One turn moves each row of this set onto another row. After a few examples, where does it send each row asked below?
zafe: -2.973 -0.243  0.286 -2.124 -0.643 -0.613 -1.146 -0.633  2.913  1.605  1.006 -0.426 -3.361 -0.509 -0.578  1.352 -0.213  0.026 -0.631  0.337  0.570 -0.042  0.915 -0.566  0.438  0.372 -0.120  0.073  0.642
Fovev:  2.379 -0.258 -0.008 -0.426 -0.541  1.797  0.389  0.872  0.201  0.651  0.274 -1.208  0.435  0.400  0.301  2.178  1.599 -0.138  0.864  0.367  0.718  1.129  1.748  0.460  1.171  1.188 -1.219  0.328  1.878
kegak: -2.397 -0.694 -0.065 -1.552 -1.211 -2.429  1.668  0.722 -0.345 -0.103  0.347 -0.647  1.909  1.975  0.571  1.309  1.710  0.683  0.231 -0.534 -0.627 -0.215  0.637  0.346 -1.130 -0.500  0.942  0.741  2.213
ribe: -3.537  1.140 -0.387 -2.057 -0.468 -0.918 -0.268 -0.523  2.352  1.652  1.858 -0.597 -2.152 -1.443 -0.432  1.399 -0.937  0.510 -0.542 -0.195  1.432  0.412  0.348 -0.913  0.900  1.113 -1.117  0.664 -0.023
rogi: -0.537 -0.661  0.395 -0.912 -0.598  0.305 -0.307 -0.619 -0.562 -1.675 -0.043  0.300  0.602  0.763  0.816  1.480  1.134  0.296 -0.241  0.017  0.004 -0.422  0.896 -0.267  0.030 -0.286  0.280 -0.576 -4.311
sof: -0.337  0.251  0.037 -1.024 -0.778  0.054  0.227 -1.114 -0.818 -0.977  0.946  0.066  1.078  0.231  0.617  1.177  0.934 -0.044 -0.462  0.030  0.296 -0.643  0.516 -0.135  0.390 -0.489  0.350  0.154 -4.551
Bod:  0.327  0.790 -0.602 -0.120 -1.614 -0.047 -0.078 -0.217  0.352 -0.894  0.736  0.057 -2.894 -0.796  1.057  0.839 -2.386 -0.358  0.156  0.108 -0.400 -1.085  1.075  1.592  0.414 -1.073  1.718  0.273  1.482
das: -2.807  0.303 -0.172 -1.238 -1.351 -2.302  2.684  0.001 -0.674  0.221  1.010 -0.098  2.374  1.449  0.201  1.339  1.501  1.129 -0.109 -0.956  0.022 -0.332  0.493  0.289 -0.703 -0.388  0.658  0.950  1.888
fis: -0.603  0.184 -0.160 -1.166 -0.725 -0.011  0.072 -0.485 -0.837 -1.577  0.634 -0.171  1.340  0.157  0.939  1.211  0.699  0.217 -0.239 -0.032  0.367 -0.218  0.373 -0.366  0.359 -0.100 -0.172  0.148 -4.710
nuvi:  1.760  0.711  0.352  0.214 -0.005  2.117  1.394  0.123 -0.635  0.766  0.686  0.162  0.865  0.188 -0.621  2.239  0.923  0.688  0.076 -0.648  1.511  0.850  1.473  0.250  1.222  1.646 -1.836  0.268  1.638
Dov: -0.165  0.331 -0.409 -0.193 -0.954 -0.197 -0.832  0.786 -0.041 -1.878 -0.360  0.337 -2.893 -0.426  0.693  0.923 -3.048 -0.031  0.129 -0.282 -0.611 -0.577  0.803  1.034 -0.161 -0.342  0.708 -0.282  1.637
gub:  2.082  0.688  0.318 -0.044  0.253  1.663  0.421  0.669 -0.902  0.756  0.365 -0.263  0.889  0.547 -0.838  1.611  0.526  0.072  0.011 -0.621  0.980  0.956  0.727 -0.055  0.976  1.703 -2.325  0.442  1.629
Vis:  1.912  0.176  0.178  0.036 -0.531  2.185  1.357  0.177  0.144  0.710  0.633 -0.447  0.585  0.099  0.154  2.537  1.529  0.587  0.622 -0.025  1.238  0.884  2.044  0.466  1.429  1.298 -1.121  0.264  1.744
toviv: -2.528 -0.346 -0.130 -1.524 -0.917 -2.611  1.476  0.934 -0.834 -0.192  0.195 -0.552  2.247  1.991  0.146  1.034  1.149  0.748  0.059 -0.845 -0.456 -0.055  0.142  0.051 -1.305 -0.109  0.208  0.777  2.127
vamap: -2.796  0.246 -0.209 -1.321 -0.932 -2.548  2.117  0.582 -1.000 -0.026  0.672 -0.186  2.533  1.576  0.017  1.191  1.006  1.043 -0.075 -1.149 -0.097 -0.059  0.122 -0.009 -0.971 -0.014  0.117  0.902  1.951
bolam: -0.714 -0.313  0.057 -1.095 -0.579  0.020 -0.172 -0.209 -0.717 -1.973  0.077 -0.014  1.046  0.459  0.953  1.459  0.788  0.351 -0.098 -0.066  0.182 -0.040  0.657 -0.449  0.140  0.051 -0.220 -0.266 -4.498
budid: -2.630 -0.329 -0.066 -1.330 -1.460 -2.231  2.367  0.176 -0.280  0.233  0.782 -0.377  1.881  1.714  0.559  1.498  1.797  0.896  0.146 -0.596 -0.302 -0.369  0.794  0.412 -0.776 -0.647  1.116  0.795  2.049
sib: -0.325 -0.210  0.380 -0.890 -0.820  0.338  0.082 -1.202 -0.613 -1.193  0.373  0.330  0.589  0.630  0.646  1.279  1.261  0.039 -0.453  0.026 -0.048 -0.766  0.821 -0.157  0.239 -0.591  0.618 -0.303 -4.299
Tufet: -1.025  1.119 -0.875 -0.053 -0.676 -0.327 -0.282  1.237 -0.448 -2.381 -0.045  0.379 -2.013 -1.103  0.880  1.084 -3.809  0.607  0.270 -1.013  0.116 -0.049  0.450  0.585  0.170  0.564 -0.281 -0.143  1.123
nat: -3.669  0.438 -0.252 -2.126 -0.114 -0.994 -0.977  0.256  2.342  0.892  1.054 -0.494 -2.261 -1.068 -0.616  1.432 -1.211  0.536 -0.482 -0.293  1.131  0.699  0.376 -1.182  0.454  1.510 -1.568  0.218  0.227
Feg: -0.139  2.021 -1.259  0.009 -1.739 -0.125  1.066 -0.311  0.151 -0.773  1.660 -0.187 -2.035 -1.878  1.288  1.146 -2.820  0.110  0.325 -0.174  0.453 -0.799  1.024  1.490  1.056 -0.525  1.243  0.872  1.029
Pige: -3.125  0.640 -0.058 -2.032 -0.823 -0.624 -0.250 -1.009  2.723  2.027  1.855 -0.515 -2.749 -1.194 -0.506  1.359 -0.349  0.192 -0.651  0.214  1.103 -0.056  0.794 -0.618  0.838  0.463 -0.272  0.550  0.295
lole: -3.413 -0.332  0.181 -2.163 -0.250 -0.818 -1.450  0.098  2.647  0.913  0.509 -0.492 -2.923 -0.403 -0.501  1.327 -0.775  0.294 -0.508 -0.037  0.616  0.484  0.598 -0.975  0.163  1.109 -0.993 -0.167  0.563
Lak: -0.991  2.193 -1.335  0.085 -1.102 -0.276  0.870  0.569 -0.291 -1.755  1.173  0.004 -1.456 -2.000  1.160  1.346 -3.634  0.744  0.410 -0.900  0.781 -0.113  0.606  0.951  0.882  0.424  0.069  0.667  0.827
zotef:  2.505 -0.021  0.073 -0.414 -0.035  1.407 -0.256  1.073 -0.577  0.668  0.147 -1.062  0.689  0.754 -0.281  1.583  0.953 -0.433  0.500  0.049  0.664  1.156  0.846  0.110  0.917  1.364 -1.871  0.396  1.688

Pige -> zafe
Dov -> Tufet
And these:
bolam -> fis
nuvi -> Vis
kegak -> toviv

